In the data rows, zero lies at 7.5, halfway between 7 and 8.
Here are some points:
 3| 6| 9| 9|10| 8|10|11|10| 8| 8|11|10| 5| 5| 4| 9| 3| 5| 6
 3| 3| 8| 9| 6| 6| 6| 8| 8| 7| 6|12|10| 3| 6| 5| 8| 3| 5| 5
 4| 8|10| 9| 7|11| 7|12|11| 9|12|13|12| 6| 8| 8|11| 6| 7| 4
 9| 9| 7| 7| 6| 8| 8| 7| 6| 8| 7| 4| 4|10|10|11| 5|13|11| 9
11| 8| 7| 6| 7| 7| 8| 7| 5| 8| 8| 4| 7|11|10|13| 7|14|13|10
 9| 9| 6| 6| 7| 5| 7| 5| 6| 7| 7| 5| 5|11| 8| 9| 6|11| 9| 9
 7|10| 9|11|10|12| 9|12| 9| 7| 9| 8|10| 4| 6| 4| 9| 3| 6| 7
 6| 6| 5| 7|12| 6|10| 7| 9|10| 5|10|10|11| 9|11|11|10| 8|11
10|11|11| 9| 7|12| 6|10| 7| 6| 9| 4| 6| 4| 7| 6| 6| 7| 9| 3
5|4|2|3|4|3|5|4|3|6|3|2|3|7|6|7|6|9|9|8
 6| 6| 5| 8|11| 6|10| 7| 8|10| 5|10| 9|10| 8| 7| 8| 8| 7|12
 9| 6| 5| 8| 8| 9| 9| 9| 5| 4| 5| 5| 5| 5| 5| 5| 5| 6| 6|11
4|6|9|6|8|4|4|6|7|6|8|8|8|5|7|7|9|7|7|2
 9| 9| 9| 8| 6|10| 7|10| 9| 8|13| 7| 7| 6| 8| 9| 8| 7| 7| 5
12| 9| 8| 8| 9| 9|11|10| 5| 4| 3| 5| 5| 8| 6| 7| 6| 8| 8|11
10|11|11| 8| 7|12| 6|10| 8|10|13| 8| 8| 8|10| 9| 7| 9|10| 4
 7| 8|10| 9| 7| 5| 5| 7| 9| 6| 6|11|10| 4| 5| 5|10| 4| 5| 7
4|3|7|5|6|3|5|5|7|5|5|9|8|4|6|4|8|4|4|7
 7|10|12| 9| 8| 7| 8| 9|10| 9|13|12|11| 9|12| 9|10| 7| 9| 4
 9| 7| 6| 8| 9| 9| 9| 8| 6| 4| 3| 4| 5| 8| 5| 5| 5| 7| 7|11
 8|10|11| 7| 6|10| 4| 8| 6| 6|10| 6| 7| 4| 6| 6| 8| 5| 7| 4
 5| 7| 8|10| 8|11| 9|12|12| 8|11|11|10| 4| 5| 4| 8| 2| 4| 7
 9|10| 9| 6|10| 5| 9| 5| 7| 9| 7| 7| 6|11|10|12|10|14|12| 8
 7| 7| 6| 6| 8| 5| 7| 5| 7| 9| 6| 6| 6|10| 9| 9| 6| 8| 7| 9
7|6|5|4|7|2|5|3|4|6|3|4|5|7|6|9|6|9|9|9
 6| 8|10| 8| 6| 7| 7| 7| 8| 9|10| 6| 5| 3| 6| 6| 6| 5| 4| 2
5|7|9|5|2|4|3|4|6|6|9|7|7|4|7|5|9|6|7|1
15|15| 9| 8| 8| 9| 8| 8| 6|10|10| 5| 5|12|11|14| 6|14|14|10
 4| 5| 8| 9|10| 8| 9| 9|10| 9| 9|13|12| 8| 7| 6| 9| 4| 6| 6
 8| 5| 5| 6| 7| 8| 8| 9| 7| 9| 3| 4| 5| 6| 4| 5| 3| 6| 5|11
Here are 16 more points, each followed by its number:
 7| 6| 5| 7|10| 7|10| 7| 9| 9| 5|11| 9|12| 8| 7| 8| 8| 8|12 0
 5| 6| 9|10| 8|10| 8|11|10| 8|12|12|13| 7| 7| 7| 9| 4| 5| 5 1
 8| 8| 8|11| 8|12| 8|11|10| 9|13|12|13| 9|10| 8|11| 7|11| 7 2
12|11| 9| 7| 7| 9| 9| 9| 8|11|11| 5| 7|12| 9|11| 6|11|10| 9 3
 7| 8| 9|10| 6|10| 6| 9| 8| 6| 9|10|11| 5| 6| 5| 8| 4| 5| 6 4
 8| 9| 8| 7| 9| 5| 9| 6| 7|10| 8| 8| 6|11|11| 9| 8|11| 9| 9 5
11|10| 6| 4| 6| 7| 7| 5| 4| 4| 7| 2| 3| 8| 7| 9| 5|10| 9| 9 6
 7| 7| 5| 7| 8| 8| 9| 9| 7| 8| 6| 9| 9|10| 7| 8| 8| 8| 7|12 7
 9| 9| 4| 2| 2| 3| 3| 0| 2| 4| 3| 0| 0| 8| 7| 8| 4|10| 9| 9 8
 6| 4| 4| 8| 6| 7| 5| 5| 5| 5| 2| 5| 5| 8| 5| 6| 5| 8| 7|11 9
 4| 4| 5| 7|11| 5| 9| 5| 8| 9| 3| 8| 5| 7| 4| 4| 7| 6| 5|11 10
5|5|7|7|4|7|6|8|7|6|5|9|9|5|4|4|7|3|5|6 11
 4| 5| 8|10| 9| 8| 8|10|11| 8| 9|13|13| 6| 8| 6|11| 5| 7| 6 12
 7| 5| 2| 4| 5| 5| 6| 6| 4| 6| 3| 4| 5| 7| 5| 7| 5| 9| 8|10 13
 4| 4|10|10| 9| 8| 9|10|11|10|10|14|12| 7| 7| 7|11| 5| 8| 6 14
6|5|7|7|4|7|4|7|7|5|7|8|9|5|6|5|7|4|5|7 15
Which two of these numbered points are nearest to each point below, ignoring the 2 directions in which the first points spread most? Their numbers follow each, nearest first.
 7| 4| 3| 7| 6| 7| 7| 5| 4| 5| 4| 5| 5| 7| 6| 5| 6| 7| 7|10 > 9 4
 4| 6| 6| 9|11| 6| 9| 7| 9| 9| 6|12|10|12| 9| 7| 7| 7| 8|12 > 0 7
10| 9| 4| 1| 2| 4| 3| 1| 0| 6| 4| 0| 0| 7| 6| 9| 5|12| 9| 9 > 8 6
 4| 5| 9|10| 8| 8| 8| 9| 6| 4| 5| 9| 9| 2| 3| 1| 8| 0| 0| 6 > 4 9
10| 8| 6| 5| 6| 8| 8| 8| 6| 9| 7| 4| 3|10| 9|11| 6|13|11| 9 > 13 11
 7| 8|11|11| 8|12| 9|12| 8| 5| 8| 9|11| 5| 6| 5| 7| 4| 5| 6 > 4 9
 7| 5| 3| 7|10| 5|10| 5| 8| 8| 1| 6| 5| 7| 4| 6| 4| 8| 7|12 > 10 7
 2| 3| 5| 7| 4| 7| 6| 7| 7| 5| 7| 9|10| 3| 5| 5| 9| 4| 6| 6 > 13 15
7|8|7|4|1|7|4|5|5|5|9|4|6|4|7|5|6|6|7|3 > 8 6
 6| 5| 5| 9|10| 5| 9| 7| 9| 9| 5|13|11|11| 8| 7| 7| 6| 6|12 > 0 7
 9| 8| 5| 7| 8| 9| 9| 9| 7| 8| 6| 8| 7|11| 9|11| 8|10|10|12 > 7 1
 8| 7| 8|11| 8|12| 9|12|12| 9|12|13|14| 8|10| 8| 8| 4| 5| 7 > 1 7
 4| 7|10| 8| 7| 8| 7| 8|11| 9|12| 9|11| 7| 7| 7| 9| 6| 7| 4 > 1 3
 6| 5| 3| 7| 9| 6| 8| 6| 8| 8| 2| 6| 4| 6| 2| 4| 5| 4| 5|11 > 10 3
 8|10| 7| 6| 3| 7| 3| 6| 4| 5| 9| 4| 6| 4| 8| 8| 6| 8| 8| 4 > 8 6
11|10| 7| 5| 6| 8| 7| 6| 3| 5| 5| 0| 1| 6| 7| 8| 4|10|10| 8 > 6 8
11| 7| 6| 9| 9| 9|10| 8| 4| 5| 2| 5| 3|10| 3| 7| 5| 8| 8|13 > 9 4
10| 8| 5| 9| 9| 9|10|10| 7|11| 8| 8| 9|12| 9|11|10| 8| 8|11 > 7 1
10|10| 8| 7| 8| 5|10| 6| 8|10| 7| 7| 5|12|12|10| 7|11|10|11 > 5 10
 9| 9|10| 8| 5|10| 7| 8| 5| 5| 9| 3| 5| 4| 7| 5| 5| 5| 4| 3 > 6 8
3|7|9|6|5|5|3|4|7|5|8|6|7|2|7|6|9|6|6|2 > 8 6
 9| 7| 6| 4| 8| 5| 7| 5| 6|10| 6| 5| 4|11|10|10| 7|12|10|11 > 5 1
 8| 6| 6|11|11| 7|11| 9|11| 9| 6|11|10|10| 8| 8|10| 9| 8|11 > 0 12
10|11|11| 9| 4|11| 9|12|10|10|15| 9|10| 6|10| 9| 9| 7| 9| 2 > 11 13
 7| 7| 9|10|10|12| 8|13|12| 9|11|14|15| 9| 7| 6|10| 3| 6| 7 > 7 0
 5| 8|10|11|11| 8| 8|11|13| 9|10|15|13| 9|10| 7|10| 5| 6| 9 > 0 12
 8| 7| 8|11| 9|13| 9|12|12| 9|13|14|14| 8| 9| 9|12| 6| 9| 6 > 2 12
 7| 9|10|11| 8|12|11|13|11| 9|12|14|14| 9|10| 7| 8| 4| 5| 7 > 7 1
Here are 16 other points, each followed by its number:
 3| 6| 7| 8| 8| 8| 8| 9| 8| 5| 6| 9|10| 2| 5| 2| 8| 1| 3| 6 0
 9| 6| 6| 8| 8|10| 8| 9| 8| 9| 6| 8| 9|11| 8| 9| 8|11|10|12 1
 5| 5| 5| 7|11| 4|10| 6| 8| 9| 4|10| 8| 9| 8| 7| 7| 8| 7|11 2
 6| 8| 9|10| 7|11| 8|12|11| 7|11| 8|10| 4| 4| 3| 8| 2| 4| 6 3
10| 9| 7| 7| 6| 7| 8| 7| 5| 9| 9| 6| 5|11|10|11| 4|10| 9| 8 4
 4| 5| 8|10| 8| 9| 9|11|12| 9|11|15|14| 7| 9| 6|11| 4| 4| 6 5
 6| 5| 5| 7|10| 6|10| 6| 8| 8| 5|10| 9| 9| 7| 9| 8| 9| 7|11 6
 7| 8| 9|10| 9|12| 9|12| 9| 9|12|14|13| 7| 9| 8|12| 7| 8| 6 7
 7| 6| 4| 5| 4| 5| 5| 5| 4| 5| 4| 4| 6| 6| 5| 6| 5| 7| 8|11 8
 8|10|11| 8| 8| 9| 7|10| 9|10|12|12|11| 8|11|10|11| 9|10| 4 9
 6| 5| 6| 8| 9| 6| 8| 7| 9| 7| 5| 9| 8|10| 8| 8| 9|10| 9|10 10
 7| 7| 6| 5| 9| 5| 8| 5| 6| 8| 3| 4| 2| 8| 5| 8| 6|10| 9| 8 11
12|11| 8| 7| 8| 9| 9| 8| 6|10| 8| 5| 6|13|11|13| 9|14|11|11 12
 9| 9| 6| 6| 8| 7| 9| 5| 5| 8| 7| 4| 5|10| 9|10| 4|10| 9| 8 13
 8| 6| 5| 9|10| 4| 7| 4| 5| 7| 2| 9| 6| 8| 6| 6| 7| 7| 7|11 14
 7| 6| 4| 8| 8| 6|10| 7| 7| 9| 4| 7| 7|10| 7| 7| 5| 8| 7|12 15
Which two of these numbered points are nearest to each point below, ignoring the 2 directions in which the first points spread most? Their numbers follow each, nearest first.
11|10| 8| 9|10|11|10|11| 8|10| 9| 9| 9|12| 9| 7| 6| 7| 8|10 > 15 1
 3| 5| 8|10| 8| 7| 6| 8| 9| 6| 6|11|11| 4| 4| 4|10| 2| 4| 6 > 12 14
11|10| 6| 5| 7| 9| 8| 6| 5| 8| 8| 3| 6|11| 9|10| 5|11| 9| 9 > 13 0
 7| 8| 9|10| 7|11| 8|12|12| 9|12| 8| 9| 4| 6| 5| 7| 3| 6| 6 > 3 8
 3| 7|10|11| 9| 9| 8|12|13|10|13|15|15| 7| 9| 5|10| 3| 5| 5 > 5 10
 9| 8| 7|10| 9|10| 9| 9| 9| 9| 8|11| 8|12| 8| 9| 6| 8| 8|10 > 15 1
 6| 6|10|10|12| 9| 9|10|12| 9|10|15|14| 9|10| 6|10| 3| 6| 6 > 2 6
 8| 6| 4| 8|10| 8| 8| 9| 9| 9| 4| 7| 9|11| 8|10| 8| 9|11|13 > 1 10
 8| 9|11|11| 9|12|10|12|11| 9|12|13|13| 8| 7| 9|11| 8| 9| 8 > 1 7
15|15|15|13|12| 7|11| 9|10| 9| 6|12|11|12|10| 8| 8| 9| 8|11 > 14 15
 5| 8| 9| 9|10| 8| 7| 9|11|10|10|15|14| 8| 9| 9|11| 6| 6| 7 > 6 5
 3| 5| 8| 8| 9| 7| 9| 9|11| 9|10|14|14| 8| 9| 5| 9| 3| 4| 7 > 5 2
15|15|15|14|13|11|11|13|13|11|12|14|15| 9|10| 7|11| 4| 6| 6 > 14 15
 6| 3| 0| 4| 6| 4| 6| 4| 4| 4| 3| 5| 6| 8| 5| 6| 5| 8| 8|11 > 7 8
 6| 6| 4| 8|11| 4|10| 5| 6| 5| 0| 8| 5| 9| 3| 6| 7| 8| 8|12 > 14 6
 8| 7| 8| 8| 4| 7| 4| 8| 8| 6| 9| 7|10| 4| 6| 6| 8| 4| 6| 6 > 8 4
11| 9| 7| 7| 6| 7| 8| 8| 5|10|10| 6| 6|10| 9|11| 6|11| 9| 8 > 4 13
 6| 5| 7| 8| 5| 8| 4| 8| 8| 6| 8| 9|11| 3| 6| 4| 7| 3| 5| 6 > 8 4
6|4|6|6|3|8|5|7|7|4|7|8|9|4|6|3|7|4|5|7 > 8 4
 6| 7| 9|11|11| 9| 9|11|12|10|10|15|13| 7| 9| 6|12| 6| 6| 7 > 6 10
 7| 3| 2| 7| 6| 6| 7| 5| 6| 6| 3| 7| 7| 8| 5| 7| 7| 7| 7|12 > 1 7
5|6|7|7|4|8|4|8|8|4|8|8|9|4|6|5|9|4|4|5 > 8 9
12|10| 9|10|10|11|10|10|10|10| 8|11|11|12|11| 8| 7| 7| 7|10 > 15 14
 9| 6| 3| 7| 7| 9| 7| 8| 7| 7| 6| 6| 6| 9| 7| 7| 3| 4| 0|10 > 4 3
 9|10|11| 8| 6|10| 8| 9| 9| 9|13| 7|10| 7|10| 9| 8| 7| 9| 2 > 13 4
 8| 6| 5| 8| 9|10| 9| 8| 9| 8| 8| 9|10|11| 9| 9| 8|10| 8|12 > 1 5
 7| 9|12| 9| 7| 9| 8| 9|11| 9|13|12|10| 7|12| 9|12| 9|11| 2 > 9 10
 7| 7| 5| 5| 8| 1| 7| 3| 5| 5| 1| 7| 6| 7| 4| 5| 7| 7| 8|11 > 14 9
